The rows of T fall into 4 groups, which share some directions, and each row is roughly a mix of its group's hidden directions.
T, 138 rows:
[[ -6 -18  13  -9 -39  -5 -20 -43  -9 -29]
 [ 30  19  -6   2  53  33  -2   9   1   7]
 [  8  24  -4  22  19  -5  48  20   3  33]
 [ -7 -47 -22  21  42   7 -17   6  -5   0]
 [ 44  25   6  -3 -22  -5  34   2 -16 -28]
 [ 12 -14   2 -30  18 -20  51  17   8 -21]
 [  1  13   6  -2  43   8 -20  46  25   5]
 [-29 -23 -10  31   9  -8 -19  -3   8  48]
 [ 32  25   8  19  32 -37   8  21  -9  18]
 [ 31  -3 -18   6  -4  -1  16 -46 -38 -13]
 [ 11  10  34 -24  -6  30  30 -27  24 -17]
 [-58 -11  16  30   9   0 -11 -20  -6  -3]
 [ 63 -11 -30  -5  13  -6  -5  -1   1 -11]
 [ 18 -14  -1 -22  -4 -11 -10   9  30  56]
 [  5  19   5 -17 -16  47  44 -10   9  -2]
 [-14 -10   6 -21 -14  -3 -16  17  28  55]
 [-29 -28 -11  -1  23  11 -20  29  22  34]
 [-26  14  12  50  -1  -5  -1 -32  11 -25]
 [ -3  10 -11  35  22  13 -15  10 -21  50]
 [ 37   4  15 -15 -21   7  12 -29 -39  22]
 [ 20  16 -22  10 -13  12  22  16 -18  52]
 [ 35  27  22 -14  17  31  18  31 -11   9]
 [  0  38  36 -10 -26 -35   5  -8  15 -16]
 [-23   2  -9  -2  47  28  12  26  24 -17]
 [  4  -2  -5  -3  20  10 -47  10 -37 -33]
 [ 15  -1   3  23 -49 -36  12  -3 -18  21]
 [-13  29   4 -10  22   6  12  16 -16 -55]
 [  2  -4 -13  14 -40   2  27 -47 -19   0]
 [  8  10 -23  23 -22 -33  32  12 -14  34]
 [ 30   5  34  -3  11 -27  33 -26 -18 -17]
 [ 19  20  -3  27   4  41  29  19  19 -23]
 [ 55  -4  14   0 -18 -10 -19 -20 -30   2]
 [ -5  19  25 -47  35 -20 -10  17  -1 -10]
 [-26   3  13  14  -2  38 -37 -31  -9 -21]
 [-29 -37   3  20  50   6 -11   0   0  -8]
 [ -2  -7  -7  28 -39  13  -3 -11  12  50]
 [  6  21  -8  -5 -27  -4  53  11  30  15]
 [-19  -4 -12  23  41   1 -42  22 -20  -2]
 [ 13 -24  14  -5 -41 -23 -14 -41 -10  12]
 [-17   3  -9 -28  57  22  11   0  -9  16]
 [  6   2 -18 -10 -12 -45 -16 -14  -9  47]
 [-11 -18   6 -30  -4  17  52  -9  16 -24]
 [-11  -3  19 -12 -25  11 -24 -32   6 -48]
 [ 41  -2  42 -17 -19  10 -21  12  -6  22]
 [ -9 -13 -45  29 -16  38   1  -1  18  13]
 [ 41 -23  -6  13  40  18  -5   3  -8 -30]
 [ 19  26  27  -3   9  16 -11  48  17  22]
 [ 23 -13 -35  40 -26  26  17  -8  10   8]
 [-11  -2   6 -29 -24   1  -2   1  54 -28]
 [-42  16  -4  -5  21  -5   7  47  24  -1]
 [-22  12 -32  21 -11  33  15  20  -3 -37]
 [-42  25  11  14 -31 -20  28 -22  -4  -1]
 [-32  15  12  25 -24 -31 -26  -4  32   7]
 [ 18 -32   8  16 -31   2 -31 -40  10  -1]
 [-20  13  44 -22  37   1 -16 -13 -12 -21]
 [ -5   5 -17  -5 -54 -10 -27   6  33   9]
 [ -2  -2   1  17  29  27   5 -19 -13 -53]
 [ 25  35  -3  14  -4 -27 -44  24   4   3]
 [ 12  15  -2  30  -3 -27 -23   9  12  50]
 [ 55  16  12   6 -15  19   9 -18 -27  12]
 [-51  12  19  32 -16 -18   4 -23  -1 -11]
 [  3  10  -7  13  39 -31  38  30 -12  -7]
 [ 11 -21 -46  38 -24  13   6 -16   4  11]
 [-26  -4  16   1 -49  16  12 -18  17  31]
 [ 11  32  -2 -33 -29 -12  33 -25 -18   2]
 [-44  -4 -13  29   6  34 -30  -7 -12  -1]
 [ 11 -35 -24  -2  33  -3 -25  29  23  19]
 [-21  19  15   3 -18 -33  30  31  30   5]
 [ 12  25  14  -5 -45 -29  17  -9 -27 -18]
 [ -4 -13  39 -18 -56  -6  -2   5   0  12]
 [  0 -48 -34   6  22   6 -25  17 -10  19]
 [-11  10   7   9  22   7 -14  53  38  -9]
 [ 29 -11 -23 -39  14  23 -16  18  12  30]
 [ 23  26   0   5   9  24  49   3 -20  26]
 [ -4  -9  26   2 -52 -24 -25   6  14  19]
 [ 20  44  25 -30 -36   0   9  -5   5  -4]
 [  9   6  39 -35  41 -17  -7  -3  -7 -20]
 [ 18 -42 -25  -2  33   9  16  27 -23  -2]
 [  4  29  -2  -9 -38 -21  20 -40 -24  -6]
 [ 16   4  19 -31  19   7  42  -1   3 -39]
 [ 39 -14  10  -5 -11  20  -3 -46 -25  11]
 [-22 -14 -17  30   0   0 -44   2  -7  38]
 [-34 -16  -3  12  23  20 -41  -9  24  23]
 [  4  12  30 -40  23 -38  -3  13 -13 -20]
 [ 52  -6 -31 -27 -10  19  -2   7 -15  13]
 [ 56  -8 -35 -21  -9   5   7   7 -16   7]
 [ -9 -13  -9 -21 -10 -38 -22   0   7  50]
 [-19 -13  23  -2 -46  16  -5 -18  20  34]
 [ -2 -38  -8  31  40  14 -14  27   6  -8]
 [-16 -30 -41  40 -24  10   2 -12  -3  -2]
 [ 25  19  -2  12  22   7   5   3 -60  -4]
 [-39   6  -2  19 -20 -19  -8  32  39  -2]
 [-52   1 -12   1  12 -18   2  33  29 -12]
 [  6  33 -35  -1  -9 -34  -9 -19 -24  26]
 [-18 -11 -29  40 -45   3   4  -5  -6  17]
 [-25 -10  20 -38  43  -2 -27  -2  12   6]
 [-30 -39 -10  23  39  12  -1  24   5   7]
 [-18  12   8  20  12  45  10  -1  -6 -47]
 [-24  -3  39 -31  28 -27 -14   1 -14 -19]
 [ 21  45   1  30   4   0 -27  12   1  34]
 [ -2 -23 -12  10  33  29   4  -6   2 -50]
 [ 23  27   1 -15 -50 -24  14 -11 -21  -5]
 [ 18 -21 -23   6  20  16   8 -48 -17 -25]
 [ 30  -1 -20  -6  17 -12  20  34 -15  43]
 [  6 -16   8 -10 -43   0  20 -44 -27   3]
 [ -9 -13 -18 -19  34  -3   5  19  -2 -54]
 [-19   8  15   0 -51  -4   5 -12   5  43]
 [-43 -25  -7  27  19  23  20 -16 -15  17]
 [-46  10  19  29   7 -17 -13 -21  32  -3]
 [ -2 -43 -15 -15  11 -15  26  15   7  42]
 [-13  21  14 -42  33 -32 -13   8 -13 -16]
 [ -9  -5 -15   0  13 -46 -10  27  -7 -43]
 [ 42  11  16   1 -30  20  15 -26 -25  18]
 [ -9 -26 -39  37 -32  16  14  10   4  -9]
 [-38  15  41  26 -11   4 -28  -2  16 -12]
 [-23   3  20 -13  22  13   9  23  -4 -54]
 [ 43  19  10  -5  12  35  14 -16 -23  25]
 [ -4  20  -5 -13 -27  31 -45   7  27 -15]
 [-27 -37   0   2 -27   8 -22 -39 -19  -9]
 [ 40 -11 -24 -17  24  33  28  15  -9   2]
 [ 29  -7 -17  -6 -37 -33  15  26   9  26]
 [-22 -35 -25  17  29  -8 -10  25  23  23]
 [ -7 -35  -1  -7  21 -23  43   6  19  28]
 [  5   0   8  22 -52 -18 -22 -20   9  28]
 [-23  11  -5 -14  40 -16  -2  49   7 -12]
 [ -5   4 -30  -6 -38 -10  17  48  13   9]
 [-20  29  12  14  -7 -40  19  -7  42  -4]
 [-15  30   9 -20 -34 -18  27 -33 -21   2]
 [ 15  -3  33 -26  14 -39   9  17 -12 -32]
 [-11 -30  -6   8  35  19 -35  25  24  16]
 [-37   9   2  29 -39 -34 -14  -4   6   9]
 [  1  35  47 -29  25  -2  -2   6  -9 -16]
 [ 23  15  28 -25 -16   0 -17 -20   5 -47]
 [ -5 -31 -25  14  24  -2 -30  26  30  23]
 [ 36   3   5  -9  10  33   7 -36 -26  26]
 [-22  24  24 -44  -1 -27  23 -22   4   8]
 [ 21  29   6 -22 -41   3   5   3  42  -5]
 [ -3  18  28 -46  31 -28  -8  12  -6 -11]]
In each list below, one row fits none of the groups, and each other row fits one group, some only roughly. Which row is it?
  k_363: [-38 -19  -9  38   8 -29 -23  -2 -15  18]
  k_113: [-22   4  26   8  -2 -32 -38  11  37  -6]
  k_374: [  4  -1  -9  -7  30   0 -19  15  19 -58]
  k_18: [ 46 -22 -25  -7 -13  18 -25  -7 -29  -4]
  k_456: [ 13  24   5 -26  27  35  23  20  13 -29]
  k_423: [-33 -10  17  -4 -56 -14  19  -8  -5  10]
  k_604: [-25 -25 -17 -16  53   1 -11  11   3 -21]
  k_428: [-30   8   0  -6 -40 -26 -32 -22   8  22]
  k_358: [ 15 -38 -43  -6  25  12 -13   5   5  28]
  k_314: [-26  24  -4 -26  -4 -45 -21   4 -19  22]
  k_935: [ -6 -23   2 -14  44  31  35   3 -20   3]

k_374
  k_191: [ -6   2  17  -5 -22  -8 -18  -5  14  62]
  k_458: [ -9  35  13  34 -40 -13  19  -6   8 -21]
  k_786: [-14  14  -6  11 -42 -23  -6 -16 -14  45]
  k_674: [ 27 -18  -2 -25  23  16  37  16  -2  34]
  k_181: [ 37  24 -14 -31 -34 -20  13 -20 -10   1]
  k_349: [ 31   0   4  31 -46  -4  -9 -32 -10   7]
  k_72: [-32  -2   3   7  44  -2 -20  38  -6 -19]
  k_995: [ 49  11  -2  13 -25   7  -6 -16 -22 -35]
  k_868: [  0  11 -45  33 -25  34   7  -6   3  17]
  k_644: [ -6   4 -38  -6  23  23  10  21   5 -47]
  k_656: [ -4  47   5   5 -15 -16  12  35  -7  34]

k_72
  k_68: [-16   1 -30  17  23  35   4   2  -6 -45]
  k_819: [ -1 -20 -10   2  51  23  11  12 -36  13]
  k_559: [ 31 -21 -16 -11  33  40 -29  -6  -5  -4]
  k_194: [-34 -46  22 -20 -13   2 -17  -3  24 -10]
  k_872: [  9  23  10  12 -41 -21 -38  -7  28   5]
  k_840: [-16   0  16 -25 -37 -39  16   9   6  31]
  k_598: [-13 -14  34  -6  25  -8  18 -32   4 -42]
  k_913: [ 11  -3   9 -43   8  16  17   4  14 -49]
  k_691: [ 19 -12 -21  11 -21  52 -12  28 -10   8]
  k_51: [  3   1   5 -24   5  21  51   0  11 -39]
  k_697: [  2  27  11 -22   5  38  10   5  38 -30]
  k_370: [-13  -2  -4  47  11 -23 -20  -5 -10  42]
  k_684: [-16  22  38 -21   4 -40   1   4 -28 -19]

k_840
  k_339: [ 15  -5 -39  40  -6  34  12 -20   0 -13]
  k_898: [ 40  16  20 -20   9 -21  45  -2  -3  -9]
  k_457: [ 48  -7  12  14  -8  24   5  -4   6 -44]
  k_85: [ 44 -13 -13 -33  18 -14  29  11 -17 -13]
  k_121: [-42  22  28  37   2 -17 -16  12   3  15]
  k_997: [ -3   5  23  11 -50  -2 -17  -3  18  39]
  k_977: [ 18  -1   4 -44 -36   4   3 -15 -11 -37]
  k_137: [-26 -11  -5  30  30  -3  45   5  -3  25]
  k_89: [ -3  -1  56 -18  20 -18  -8 -22 -23 -10]
  k_259: [  8  12 -29  43 -23  40  16  -2  -2  -7]
  k_883: [  0 -32   4   8   6  16  22  14   0 -57]
  k_366: [37 39  2  5 30 14 10 33 -8 11]

k_121
  k_462: [ 34  23   4  -8 -39  -5 -22 -27 -25 -13]
  k_581: [-16  12  21  17 -27 -11 -17 -37  -1 -41]
  k_836: [ 39  21 -37 -24  12  -3  -1  22 -21 -19]
  k_577: [-14 -25  -6 -10  48  22   8  27  21  19]
  k_784: [-29   9 -12  28 -39   5 -41 -14   8   6]
  k_608: [ 49  -6 -23 -12   1 -12  27  17 -30 -11]
  k_891: [-23  24   5   4 -59   0 -16  -7 -18  12]
  k_98: [-21  -1  34 -13 -20 -11 -17   7  12  51]
  k_242: [-18   1  17  -4  22  13  36 -19  -6 -49]
  k_419: [ -9 -12  25 -10 -24 -49 -10   1  -8  35]

k_836
  k_909: [-32   5 -25   1  45  -3  -3  31  23 -10]
  k_380: [-22   0 -23  -8  35  23  32  37   3   6]
  k_865: [ -7  14   6  -5  32  15  53  15  25 -13]
  k_235: [ -7 -19 -21  14  48  28  16   6  31   4]
  k_634: [-48 -30  15  -4 -30   3   1 -15  27  -4]
  k_951: [ 15  42   5  18 -36 -27  15 -20   1 -18]
  k_729: [-43 -17 -17  -2  28   7   3  19  33 -26]
  k_899: [  9  -5 -39  13 -31 -31  -2 -11  -4  39]
  k_708: [-36  -6  20   4 -15  -8 -54  -7   2  19]
  k_550: [-44 -14  31   6  24 -30 -15  -8  21   0]
  k_405: [ -2   6  -1   0 -34 -44 -20   1  14  40]
  k_579: [ -8  -6  32 -33 -20  12  -3 -13  -9  49]

k_405
  k_824: [ 10 -31   6 -17  41  28   8  -7 -36 -10]
  k_213: [ 35 -11  -6 -29  -6 -11  39   6 -38   0]
  k_812: [ -2  10  47 -17  26 -10   6   9  -9 -43]
  k_820: [  8  27 -24  17  24   6  28  38 -19  20]
  k_568: [  9  -6  -1  26 -29 -40 -30 -27 -19  13]
  k_763: [-36   7  -2  31 -11 -17 -11 -23 -26 -35]
  k_286: [-38  20  22  14 -10 -21 -13  -9  45   1]
  k_518: [ 39 -11  -8 -23  11  45 -16  23  -8   9]
  k_258: [-22  19  13   1 -37  -4 -23 -20  33 -30]
  k_731: [ 14   0 -43   4  48   2  21   9 -19  -3]
  k_833: [  6 -20   2 -20  47   3  39   5 -21 -16]
  k_80: [ 2 -2 -8 -8 29 15 51 21  3 34]
  k_369: [  8   7 -11   8  55   9  21  31 -22   7]
  k_560: [ 34  21 -11 -24  -8 -17  44 -20 -16 -10]

k_731
  k_355: [ 34   0   0 -15  50   3 -19  -5 -31   9]
  k_507: [  8 -21  16   2 -31   4  -7   9  28  52]
  k_463: [-16  14 -15   2  24  19  46  27  -4 -29]
  k_555: [ 34  12   9  25 -50  15  15 -18  -6   1]
  k_642: [-51  13  15  29 -19  14   2  15  26   6]
  k_926: [ -8 -38 -31  -1  15  21  10  23  16 -35]
  k_431: [ -8 -21   7   7 -37 -44  -7   9   3  37]
  k_81: [ 18  30   5  -9 -22   9   2   6  14  56]
  k_42: [-48  30   0  -8  10 -22 -18  20  26  -6]
  k_970: [ -4   1 -34  -1 -19  12  36  26  20  35]
  k_794: [ -2 -43 -34   1  33  16  -7  -3  12 -26]
  k_227: [ 16   2 -11 -16  62   8 -26   5 -10   3]

k_42
  k_541: [ 38 -26  10 -26   8  25  36  10   4 -20]
  k_673: [-47  19  -5   5 -13 -15   9  38  27   7]
  k_142: [ 48 -15 -27 -21  -9  -2 -27 -12 -26   3]
  k_224: [  6 -10  -5  -1 -26 -27 -13  -9   6  59]
  k_495: [  2 -12 -60  10   6  12   7   3  20  30]
  k_435: [ 36  14   7   3  38  -4 -30  38   8  -5]
  k_473: [ 25   4  14 -20 -15 -33  -6   2   9  52]
  k_347: [ 25 -40 -24   3  46  -7  -9  14   6   2]
  k_429: [-55 -14  15  27  -2 -31   1  13   8   1]
  k_661: [ -7  -6  11   7 -23  20 -59 -25   4   3]

k_541
  k_127: [ 19   6   3 -12  47  25  15  33  -2  26]
  k_161: [-12 -35  20 -13  -8 -17 -18  -1  16  49]
  k_59: [ -4 -31 -14  16 -19  -7  42 -38 -15   4]
  k_856: [-42  10  -5  15  10  11   1  36  41   5]
  k_180: [-15 -16 -21 -27  14  40  23  11 -24 -24]
  k_992: [ 17   5  35 -13  22  10  19  17  -3 -49]
  k_108: [ 18 -12  19 -13  25   3  16  15   2 -57]
  k_664: [  3 -13  -5  -8  51  18  25  26   0  29]
  k_683: [ 14  23  35 -13  45  29 -13   0   2 -11]
  k_514: [  4  30  28 -33  39  -4  -8 -15 -15 -24]
  k_223: [  6  35 -16   5  20 -20  18  48 -14 -13]
  k_949: [ 13  25  20 -13 -17   8   2   7  23  55]

k_59
  k_417: [ 13 -24  10   9  31 -27   4 -14 -38  32]
  k_63: [-37 -15   9 -17  16 -33 -33  26  13   8]
  k_287: [ 36  -6  15   5 -31 -14   1  -4   7  50]
  k_904: [  7  16 -43   6  14   2  16   3 -26 -45]
  k_858: [-27   9   2 -15  47  23  -4  33  15  15]
  k_186: [-20 -20   5 -25 -35 -39 -28 -16  12   0]
  k_586: [-15  33  35 -14  19 -10  -5  -6 -34 -31]
  k_376: [ -3  -3  23 -14 -26  25  17 -46  -4 -29]
  k_947: [ 16   7  41 -13  32  22  24 -28  -3 -19]
  k_726: [ 25  16  -8  -1  24  19  30  27 -16 -40]
  k_337: [-13  -9 -30  15  15  19 -35  25 -20  33]
  k_372: [-47  -9  12 -10 -22 -29 -11  29  23   2]
  k_353: [ 42   6 -11  -2  48  -1 -19  -9 -26   1]

k_186
  k_96: [-46  25  14  11 -34  -8 -24  -5  16  16]
  k_154: [-15  -1  15 -41  39 -33   2   5  -7  24]
  k_49: [ 19 -10 -33 -25 -18 -25 -34 -21   9  24]
  k_330: [ 35   3   9 -21  -4  21  31   7 -40 -23]
  k_643: [  2  43  14   3 -38  -3  36  -8 -12 -17]
  k_268: [ -6  18 -48  36 -26   2   9 -12 -17  12]
  k_827: [ 49  11   0  30 -39   6   7 -17  -5  -4]
  k_320: [-25 -23  36  -8 -12 -15 -23  -6   9  42]
  k_208: [-15 -12  49 -27  36  -8 -15   3   2 -16]
  k_164: [-33  16 -16 -12  46  20  24  20   9   1]
  k_561: [-21  -2 -26  13 -41  -6  -8   0   7  48]

k_154
  k_245: [-16   6  -1  22 -11 -29  32 -36 -28 -23]
  k_264: [ 40   2  26  12 -53   5  -4  -6   8   4]
  k_710: [-13 -28   0  22  52   8  11  28  13  -4]
  k_182: [ 18  24 -25  30   7  37  12 -22 -13 -27]
  k_301: [-25  -1  33  21  -3  13 -24 -44  20   4]
  k_91: [-41  -9  -1  43  -3 -18 -31 -19   4   0]
  k_890: [ 39  15 -13  10  50  16   0  14  -9 -19]
  k_757: [-21  13   0   3 -19 -14 -22 -20  -8  56]
  k_483: [ 53 -11 -15  12  -9   6  24  20 -18 -24]
  k_886: [ 58   9  13   3  27  19 -12  14 -10 -14]
  k_695: [ -7  18  32  -5  13 -32  -2  -9 -35 -38]
  k_928: [-40 -37   9  22   7 -24 -12 -17  22  16]
  k_554: [-11   1  -6  19  37  16  31   7  -2 -47]

k_554
  k_850: [ 13   8 -11 -41  -1  28   8  35  31  13]
  k_426: [ 46   9  33 -19   8  17 -26 -11   1  21]
  k_402: [ 34  18 -14 -12   7  22  37  26 -21  22]
  k_163: [-15  -9 -12   1  46  37  17  13 -18  24]
  k_525: [ 22 -15 -33   6  -2  -2  41   8 -40  -7]
  k_687: [ 43  30   1  16  30  30  10  17  -2 -12]
  k_743: [ 11  35 -15   8  23  33  14   9  -3 -42]
  k_749: [-31  15   0  -6 -24 -32 -26 -31  20  21]
  k_746: [ 10  27  -2 -17  33  22  11  23   5 -44]
  k_696: [ 19  -3  -6   5 -14  24  17 -56 -23  15]
  k_22: [ -4  -1 -16  12  25  -8 -40 -17 -41  26]

k_22
  k_797: [-59   1  23 -13  -3 -16 -18  -2   7  24]
  k_755: [-24   1 -30   9  16 -22  12  20   6 -50]
  k_630: [ 23  -1  20  30 -15  37  -3 -31 -30  -6]
  k_243: [ -1  39   4  30 -20   3   1  33  27  26]
  k_843: [  8  15   3 -39  11  41  -2  14   7 -38]
  k_825: [-24   9  12  -6 -20 -41 -19 -12 -17  40]
  k_936: [-17  12  32  37 -12 -19  -4  19  27 -30]
  k_292: [-34   9  -8  43 -14  25  -2 -26  -7  26]
  k_422: [ -1 -36 -13   7  44  25   1  32   9  11]
  k_36: [  1 -11   2  18 -50 -26 -19 -35  -4   6]

k_630
  k_156: [-21  32  47 -13 -17   6   5 -21 -18 -20]
  k_324: [  4  51  -8 -14  14  -1  30  28   9  22]
  k_759: [ 24  -6 -13   5   9  36  25 -45 -19  -9]
  k_265: [ -4 -10  -8  24  43 -23  -5  24  -1  40]
  k_611: [ 25  32  -7  -4  21  15  15  -3 -14 -50]
  k_646: [ 23  33  15 -23  18   0  10  28 -34  25]
  k_437: [ -5  38  39 -15  21 -12 -10 -19 -32  -8]
  k_141: [-12  -9  24 -45  -3 -13 -11   8 -19  42]
  k_880: [ 51  -4 -28  -1 -15   3 -26 -21 -24   0]
  k_536: [ -8  11 -10   2  43  40  -5  -9  -8 -38]

k_324
